(in the rows, 128 means zero)
Each path below is one point turned by a fixed rotation once a step. After each direction that follows a path, write how fast that rotation turns it, in deg/step (0 if it stays still).
Each turn is a multiple of 5 degrees from 10 to 175, or 0.
Each row of a path follows its step; steps can be skipped.
Rotation 1:
step 0: [127 129 121 128 128 121 120 139 130 126 131 123 123 130 130 128 130 131
 123 137 131 121 122 125 131 120 131 118 127 120 129 135 125 125 132 126
 139 117 129 129 120 131 121 125 129 132]
step 1: [128 130 121 131 126 125 133 135 131 138 128 129 125 132 127 130 121 129
 128 129 133 122 131 125 133 128 130 124 128 121 129 144 122 139 130 133
 124 127 120 131 123 118 125 133 139 131]
step 2: [128 133 129 128 132 137 116 126 132 135 127 126 120 129 131 136 129 126
 125 127 130 120 122 126 132 136 135 124 133 123 137 129 130 134 126 132
 117 127 122 125 124 131 126 121 137 123]
step 3: [133 134 119 122 129 138 125 137 119 128 123 131 120 118 137 131 122 127
 125 130 130 126 128 120 133 131 132 132 125 125 136 124 126 121 131 128
 127 125 122 132 132 134 120 132 133 127]
step 4: [137 122 120 125 123 132 133 131 124 126 125 126 117 129 138 132 132 123
 123 130 132 122 123 128 133 120 133 125 122 118 135 136 132 124 124 130
 135 128 134 132 120 127 129 129 124 128]
step 5: [130 121 126 124 127 121 132 131 133 135 130 128 116 130 126 138 119 132
 130 131 140 125 125 136 130 126 139 127 121 122 125 130 123 126 135 136
 127 126 120 124 122 127 128 129 128 131]
step 6: [128 123 123 120 130 131 124 132 129 128 128 123 117 124 127 132 127 119
 128 132 126 123 128 129 128 137 132 117 136 129 121 134 127 125 127 129
 123 121 120 118 120 123 122 122 137 130]
step 7: [127 128 126 120 124 139 126 144 133 133 126 127 129 119 134 126 132 128
 128 139 125 125 135 131 128 130 142 123 131 125 137 130 129 133 129 128
 127 124 122 132 129 130 124 133 133 127]
step 8: [129 120 130 124 129 141 127 131 124 130 117 124 125 130 135 133 131 136
 129 121 127 118 126 130 132 126 133 128 119 123 128 137 130 129 122 129
 129 129 124 137 122 135 123 131 136 135]
step 9: [131 128 122 134 133 127 125 132 129 129 121 123 121 124 130 135 129 127
 118 127 139 119 127 132 121 128 141 136 120 119 120 129 127 120 127 125
 126 126 121 129 128 128 133 129 132 125]
step 10: [131 123 124 131 121 131 123 131 126 125 123 125 114 130 129 135 129 127
 129 131 130 123 129 128 124 127 130 129 129 133 130 136 132 122 129 130
 135 118 118 115 130 118 123 136 130 122]
step 11: [131 127 123 120 136 128 131 135 136 136 123 127 128 132 127 130 138 125
 129 137 123 120 132 131 128 127 135 126 122 133 142 130 130 124 135 133
 132 121 123 121 121 127 127 127 131 132]
[127 128 126 124 126 130 127 128 127 128 128 128 132 128 124 130 128 128
 126 128 130 127 128 127 130 129 127 130 129 126 128 127 128 130 126 129
 131 127 125 128 128 127 129 127 124 129]  0
[128 127 126 126 129 129 126 127 127 125 127 127 128 129 131 128 127 129
 127 126 129 129 128 127 125 125 129 130 126 124 127 127 130 127 127 129
 128 131 129 127 129 129 128 130 126 126]  70
[130 127 129 128 128 128 131 126 128 128 127 127 126 131 127 128 129 125
 128 130 127 128 125 128 130 129 128 132 128 126 128 126 129 124 131 130
 129 126 129 128 131 127 128 129 127 128]  60
Rotation 2:
step 0: [124 127 122 126 122 126 124 122 130 134 127 126 120 128 118 144 128 123
 131 136 128 130 126 122 137 130 137 130 135 127 121 120 129 134 132 128
 128 127 125 134 121 121 122 128 126 134]
step 1: [135 138 132 119 125 123 131 134 124 122 129 119 125 130 130 134 131 133
 131 128 130 130 121 127 148 133 125 124 130 127 127 126 137 134 137 127
 127 129 125 134 130 126 130 130 123 127]
step 2: [125 125 127 117 127 134 134 122 125 128 126 119 127 132 118 131 131 122
 133 132 131 120 128 123 131 134 125 125 126 127 116 132 130 135 125 116
 130 128 125 130 139 121 125 122 125 133]
step 3: [124 132 123 129 124 131 128 133 116 133 129 132 133 132 132 136 117 128
 124 125 124 126 131 127 139 135 132 120 132 117 119 129 132 130 134 122
 128 135 130 136 127 125 123 122 122 129]
step 4: [126 123 134 121 122 127 130 126 135 122 130 127 127 126 127 142 127 132
 129 122 133 129 127 121 131 130 122 121 129 130 118 123 128 128 132 131
 119 123 129 140 126 115 122 122 125 130]
step 5: [128 133 127 121 122 125 139 136 126 129 120 120 128 136 126 130 127 121
 124 130 127 128 127 127 134 134 138 133 132 128 127 117 134 132 135 121
 125 124 131 129 129 119 118 124 126 121]
step 6: [125 130 125 125 134 120 131 120 123 131 131 129 127 127 117 132 129 128
 127 127 132 129 134 119 138 131 131 119 135 132 120 130 138 132 135 117
 120 125 118 133 130 125 132 127 125 126]
step 7: [130 134 122 127 120 131 124 131 131 121 127 124 131 125 127 133 125 135
 129 136 132 120 126 124 135 132 135 130 124 119 120 124 128 136 136 120
 129 132 125 134 130 113 132 127 124 132]
step 8: [121 132 131 121 127 128 125 125 119 133 126 118 120 135 126 138 136 131
 133 126 121 127 124 128 134 126 128 124 129 130 120 127 126 133 135 123
 128 131 127 144 124 124 120 123 131 126]
step 9: [129 127 127 119 121 129 137 130 125 127 127 134 131 128 124 139 133 122
 136 137 133 125 127 129 141 139 127 128 136 124 123 124 139 130 131 131
 128 128 125 131 124 126 122 125 122 134]
step 10: [131 133 130 120 124 128 134 124 122 123 134 115 127 133 133 134 122 130
 125 121 136 132 124 118 137 130 131 121 132 126 117 126 131 130 126 120
 124 132 125 127 137 126 123 123 127 129]
step 11: [122 128 127 127 129 134 131 124 127 137 121 128 128 125 122 135 127 126
 125 126 125 125 132 126 132 133 128 121 125 123 120 121 135 139 130 123
 129 124 136 134 134 114 127 123 116 127]
[125 126 126 129 129 130 131 130 128 129 129 131 128 130 125 129 128 128
 129 131 127 130 129 128 128 128 129 129 130 128 127 131 130 126 128 126
 128 129 129 128 128 130 128 128 130 127]  115
[127 129 127 129 128 126 126 129 127 129 128 128 130 129 129 127 126 130
 129 129 127 124 132 129 126 127 126 129 128 129 128 130 128 131 126 126
 128 131 129 131 129 126 130 127 128 130]  80
[129 128 128 130 128 128 129 127 125 126 128 127 128 126 128 125 129 126
 126 127 131 126 130 126 128 128 128 126 129 126 127 130 130 128 127 124
 129 129 127 124 131 128 129 127 127 128]  90
[126 127 130 127 131 127 128 125 128 129 128 129 127 128 128 129 132 131
 129 123 126 128 127 126 127 128 126 127 130 129 129 131 129 127 128 128
 127 128 127 128 129 126 129 128 127 128]  160
Rotation 3:
step 0: [135 126 130 128 126 122 124 128 146 131 127 134 130 135 142 124 135 132
 121 130 134 131 133 133 126 133 126 134 121 132 123 131 134 135 129 122
 128 126 128 132 123 122 134 129 132 124]
step 1: [135 128 128 133 124 124 136 132 128 119 119 136 127 130 136 123 127 131
 132 134 126 120 127 130 120 122 126 133 131 129 137 121 130 140 127 134
 127 128 132 135 133 125 141 131 123 125]
step 2: [134 128 118 126 124 119 129 131 130 128 128 131 124 138 137 132 139 125
 126 136 122 131 131 136 128 122 127 126 116 123 127 122 124 130 136 128
 121 129 126 123 122 132 135 117 129 129]
step 3: [134 123 130 132 125 129 124 123 138 123 123 129 123 123 149 129 124 124
 131 126 131 129 125 137 126 132 133 134 134 124 131 127 122 131 135 122
 126 127 125 134 130 124 137 125 134 130]
step 4: [141 129 121 127 121 126 124 132 136 127 121 126 127 127 129 118 131 131
 131 133 128 130 124 126 124 135 123 128 119 128 130 126 130 140 131 138
 125 117 120 134 125 126 134 122 123 125]
step 5: [133 126 127 127 121 122 129 125 138 120 129 143 131 130 136 124 140 118
 124 136 127 119 125 131 122 132 125 135 126 130 128 126 131 126 134 123
 117 128 137 127 130 128 132 129 131 128]
step 6: [123 132 129 131 127 122 131 131 129 121 125 124 119 129 142 122 125 134
 126 135 121 136 125 133 112 131 128 130 125 122 129 125 125 138 131 132
 126 134 129 128 133 128 138 122 127 126]
step 7: [138 129 123 133 122 119 132 130 129 130 124 134 129 131 136 127 138 126
 127 135 133 129 130 144 130 136 134 133 122 121 126 122 128 124 132 128
 132 124 119 137 126 122 130 125 126 124]
step 8: [133 121 129 132 113 130 125 121 132 117 121 130 130 128 137 123 133 128
 135 121 128 131 124 132 118 124 132 134 123 130 140 126 130 131 134 127
 119 125 127 126 131 129 133 127 122 129]
step 9: [130 131 121 119 126 119 121 123 138 129 126 126 129 129 132 123 128 128
 123 143 127 125 135 137 116 130 127 131 124 130 129 134 133 134 133 134
 124 128 120 128 125 129 136 121 132 128]
step 10: [132 123 128 122 125 117 129 134 129 115 121 138 119 128 143 131 132 129
 128 132 127 122 119 130 121 132 127 134 128 124 131 130 129 125 132 127
 129 126 127 134 127 119 130 136 127 126]
step 11: [127 125 123 130 121 119 128 132 138 126 120 134 130 134 135 119 133 135
 126 130 130 139 129 125 123 127 135 131 119 126 130 119 125 136 121 127
 123 133 126 131 124 128 132 116 125 129]
[129 128 127 127 129 125 125 130 130 130 127 128 129 132 125 128 128 128
 130 129 128 131 129 132 130 130 127 127 128 128 126 129 129 128 127 129
 128 129 128 128 129 132 127 128 129 128]  155
[128 129 129 126 129 127 129 128 125 124 128 127 128 129 126 128 128 129
 127 131 126 125 130 129 128 126 124 126 130 128 128 130 129 127 129 126
 126 129 128 127 130 128 130 126 128 131]  95
[127 128 130 128 131 129 126 128 127 130 127 125 126 128 131 129 127 130
 127 129 128 128 127 130 127 130 128 130 130 129 125 131 130 131 130 126
 131 127 127 129 128 126 129 128 130 127]  115
[126 129 128 131 131 129 130 130 126 128 129 128 128 129 128 129 132 129
 128 129 128 130 130 129 128 127 130 129 126 127 129 125 129 129 127 127
 128 129 130 130 132 127 130 129 128 130]  70
Rotation 4:
step 0: [128 132 128 126 140 131 122 116 129 122 139 130 123 117 128 129 136 124
 134 132 128 129 125 129 134 128 126 134 126 129 131 133 131 134 133 138
 121 130 128 115 121 119 130 126 138 135]
step 1: [125 124 126 133 131 128 119 126 128 129 131 121 126 118 139 142 121 123
 135 124 126 123 122 124 122 125 132 133 119 127 131 129 120 121 129 119
 114 132 134 122 127 131 137 129 127 125]
step 2: [127 128 125 124 133 139 118 116 126 129 129 130 130 130 134 135 135 128
 136 128 130 128 124 124 121 132 127 129 127 115 127 140 130 130 129 122
 135 137 126 122 119 129 117 132 132 123]
step 3: [129 127 120 117 142 129 119 125 132 136 128 124 141 128 128 131 131 122
 129 127 125 122 122 133 133 121 122 127 124 135 132 134 120 126 127 123
 119 130 117 122 127 129 130 120 135 126]
step 4: [124 122 132 138 137 130 121 119 126 127 131 130 131 126 132 124 127 117
 135 128 121 123 131 131 129 129 134 129 127 133 129 127 130 123 131 113
 140 128 130 116 130 137 129 132 137 127]
step 5: [125 119 140 119 123 136 112 126 132 121 124 132 132 129 130 129 137 122
 131 126 130 131 125 135 123 126 129 130 129 129 133 129 130 117 119 121
 121 134 117 127 128 127 126 128 131 133]
step 6: [121 126 125 125 136 121 123 125 128 125 132 127 129 115 132 127 143 123
 142 131 124 120 133 126 131 128 132 129 133 135 126 127 120 123 130 134
 132 125 117 130 118 131 123 131 134 130]
step 7: [125 125 129 125 132 136 123 119 122 127 122 127 125 123 136 130 123 117
 139 132 117 122 131 127 126 126 124 131 141 124 139 121 131 127 123 123
 117 125 127 127 129 133 137 129 123 129]
step 8: [120 132 137 113 136 127 126 121 126 120 132 117 125 129 128 139 134 128
 133 129 130 129 126 122 123 137 129 130 136 130 131 132 130 129 133 119
 129 132 124 123 127 130 122 136 131 141]
step 9: [136 130 131 119 130 122 123 122 135 128 132 119 128 124 127 135 131 112
 141 135 123 118 118 129 126 124 121 125 124 123 122 127 127 131 123 133
 125 129 126 128 129 129 135 125 135 130]
step 10: [123 122 125 124 134 141 129 123 126 122 132 124 135 124 138 131 127 127
 137 130 123 125 124 127 124 128 131 139 119 129 129 113 130 139 131 123
 129 130 134 117 125 129 125 129 134 135]
step 11: [132 130 130 119 127 141 121 121 137 122 136 128 121 129 124 135 129 126
 136 126 133 128 127 132 123 123 127 129 123 126 140 134 119 120 134 130
 123 132 125 115 126 130 135 131 133 129]
[126 128 126 129 126 130 128 129 128 127 128 130 126 125 129 129 129 130
 130 126 128 129 130 126 127 126 130 129 128 127 130 128 126 125 129 131
 126 127 128 129 125 128 127 129 126 125]  70
Rotation 5:
step 0: [123 133 129 118 130 124 140 124 139 130 125 128 123 129 131 123 122 125
 122 129 128 130 127 127 132 131 136 126 123 129 124 133 126 130 143 134
 138 124 130 122 130 122 135 126 140 121]
step 1: [136 131 132 128 119 134 123 130 129 123 121 122 138 130 123 124 128 123
 128 124 127 128 125 140 122 129 130 130 127 139 125 132 133 139 131 121
 130 128 113 127 135 127 133 127 119 129]
step 2: [125 125 126 128 128 127 131 127 131 126 127 126 124 129 129 125 119 123
 124 133 119 129 130 126 118 130 130 127 133 120 129 136 136 124 122 135
 134 145 119 144 121 128 122 128 128 126]
step 3: [127 135 134 125 127 122 138 141 132 135 131 126 129 114 134 128 131 144
 134 129 136 130 134 127 128 129 126 128 132 127 126 129 133 140 127 133
 131 126 125 128 132 121 122 131 126 124]
step 4: [129 132 130 138 133 136 121 135 123 124 132 114 128 132 140 121 137 120
 129 128 130 125 135 137 125 130 132 134 129 123 129 126 128 125 124 129
 128 125 130 130 132 125 125 117 128 140]
step 5: [123 130 121 131 132 124 131 126 128 128 122 132 129 133 128 131 128 129
 127 124 125 116 134 117 131 127 126 128 121 115 143 123 128 139 125 123
 119 136 128 130 127 130 120 123 127 122]
step 6: [130 120 134 118 133 127 130 128 127 137 136 118 121 127 122 128 132 129
 129 126 129 120 116 126 123 126 123 125 128 129 132 120 125 135 131 141
 125 119 139 129 131 123 131 131 124 131]
step 7: [114 124 131 130 127 132 122 127 123 121 126 127 119 123 129 123 137 121
 133 132 118 134 129 121 123 132 134 127 123 136 128 125 122 126 132 116
 123 131 130 118 126 121 133 127 122 130]
step 8: [129 128 128 133 128 140 120 130 146 128 126 135 127 127 114 125 122 134
 127 138 128 123 120 126 133 134 122 126 123 124 138 130 134 127 124 125
 127 130 130 125 123 134 132 133 130 128]
step 9: [127 119 132 130 129 133 128 125 122 120 132 136 127 129 128 131 133 127
 129 126 138 133 123 118 132 126 117 130 129 135 121 142 128 130 129 141
 129 122 126 132 122 117 127 132 129 126]
step 10: [140 130 132 135 128 128 125 125 124 121 136 132 125 124 136 128 129 135
 129 129 122 134 123 123 134 127 137 131 140 125 130 127 126 122 129 120
 136 125 121 118 124 137 127 122 119 127]
step 11: [131 131 128 133 135 127 134 132 123 139 126 130 140 124 123 130 128 122
 116 130 124 135 127 130 144 132 119 129 126 122 129 126 125 121 123 129
 121 129 121 130 123 132 128 132 136 135]
[125 130 129 128 128 126 129 128 127 127 129 130 129 129 129 130 126 132
 127 128 128 128 130 124 128 127 128 128 124 130 127 129 127 128 128 125
 127 129 125 127 130 126 129 127 126 127]  160
